In the rows, 128 means zero.
Each path below is one point turned by a fixed rotation once a step. After each direction that follows a path, write how fast that rotation turns it, in degrees per step (0 if it stays still).
Each turn is a multiple of 5 degrees from 10 to 175, or 0.
Each row of a path follows its step; steps can be skipped.

step 1: [133 140 119 116 127 135 136 121 133 128 133 121 139 129 120 129 146 118
 128 132 120 128 135 121 125 117 127 135 137 125 123 138 138 121 134 130
 126 132 137 122 120 120 123 105 126 130 132 137 135 127 128 134 124 126]
step 6: [132 146 128 121 117 131 131 118 128 142 139 125 126 146 127 130 121 121
 116 134 134 131 126 139 131 127 119 127 130 126 129 118 136 133 129 128
 134 124 118 139 124 146 117 133 125 134 130 128 132 120 121 126 126 120]
step 11: [135 139 131 127 134 128 130 117 120 132 125 122 122 135 125 136 123 124
 120 120 118 134 134 117 134 129 126 127 137 123 116 132 123 114 111 125
 131 139 142 122 137 129 121 132 132 128 128 134 116 135 130 123 109 131]
step 12: [131 136 129 128 128 119 127 127 127 134 124 117 126 128 122 125 137 117
 109 127 129 121 143 127 124 131 122 116 130 135 128 127 136 136 117 127
 135 134 115 111 124 130 117 124 130 135 132 130 125 110 125 133 123 138]
step 18: [137 129 125 134 131 132 120 122 126 140 136 131 138 138 124 121 125 131
 121 113 127 124 131 136 127 130 125 115 133 131 130 132 124 134 137 120
 126 137 128 115 128 139 132 127 120 121 136 130 133 108 138 135 126 112]
step 20: [127 114 132 125 125 129 124 121 132 131 122 133 135 134 126 118 130 117
 132 135 119 142 148 128 124 112 117 136 149 122 127 122 128 131 124 126
 134 123 125 112 126 125 124 124 124 127 121 133 132 132 134 134 130 133]
step 21: [131 140 128 139 136 125 125 132 140 133 142 121 130 136 117 115 127 129
 124 127 117 127 121 133 127 123 124 129 147 122 130 129 127 129 128 110
 123 127 128 131 143 120 133 125 128 125 121 144 125 118 136 131 123 131]
step 30: [137 124 127 127 127 128 135 122 117 137 123 130 123 129 137 127 128 111
 116 127 136 116 131 131 125 125 138 119 141 120 140 130 119 133 114 124
 128 135 138 111 132 125 138 135 122 129 126 136 124 123 121 134 121 129]
step 32: [130 124 120 119 123 126 125 133 144 128 142 124 135 125 126 118 128 127
 115 136 124 127 125 113 126 131 124 136 135 130 127 130 142 131 127 128
 138 125 144 114 116 132 128 122 132 127 122 141 127 135 132 127 112 130]
Speeds:
[127 129 132 129 128 127 128 131 126 131 124 124 129 129 128 129 127 127
 129 130 127 128 124 127 127 127 127 129 132 126 130 130 126 126 125 127
 129 125 129 126 132 131 128 129 129 132 131 126 125 125 128 128 133 133]	80
[130 125 128 133 131 127 126 128 127 127 128 128 129 128 130 133 128 125
 126 126 124 125 129 130 131 127 131 126 125 129 130 126 126 124 124 132
 129 127 131 128 129 130 126 126 124 127 129 129 128 127 127 127 128 127]	95
[128 130 130 130 131 126 127 124 129 127 125 131 130 128 129 128 130 129
 128 123 127 131 129 126 125 128 122 127 128 129 127 128 129 127 129 130
 127 132 132 126 128 127 126 130 133 126 131 128 130 125 131 126 132 128]	45
[127 125 129 129 130 126 124 130 127 130 129 125 125 128 130 126 125 127
 131 129 128 129 129 127 127 126 128 127 130 125 127 130 130 128 129 131
 130 129 129 127 128 129 125 130 129 127 131 125 132 134 133 127 123 129]	120
[128 123 130 131 129 128 127 127 130 130 127 129 125 127 129 124 123 127
 126 128 131 132 131 127 130 131 125 129 128 130 125 129 129 126 128 125
 128 128 130 128 129 133 127 126 127 127 127 132 126 129 124 129 129 130]	120
[131 127 128 128 130 128 128 125 123 129 128 128 127 127 124 127 134 127
 130 125 128 126 131 126 129 126 132 129 130 125 127 129 128 126 131 123
 123 127 130 128 133 128 127 127 130 128 128 128 129 131 129 130 130 126]	110
[128 126 133 128 124 130 125 128 133 125 127 129 125 127 130 129 130 127
 128 126 129 126 129 129 128 127 131 127 130 124 126 126 130 129 128 130
 125 125 128 123 128 127 127 127 133 129 130 127 126 125 123 129 126 126]	140
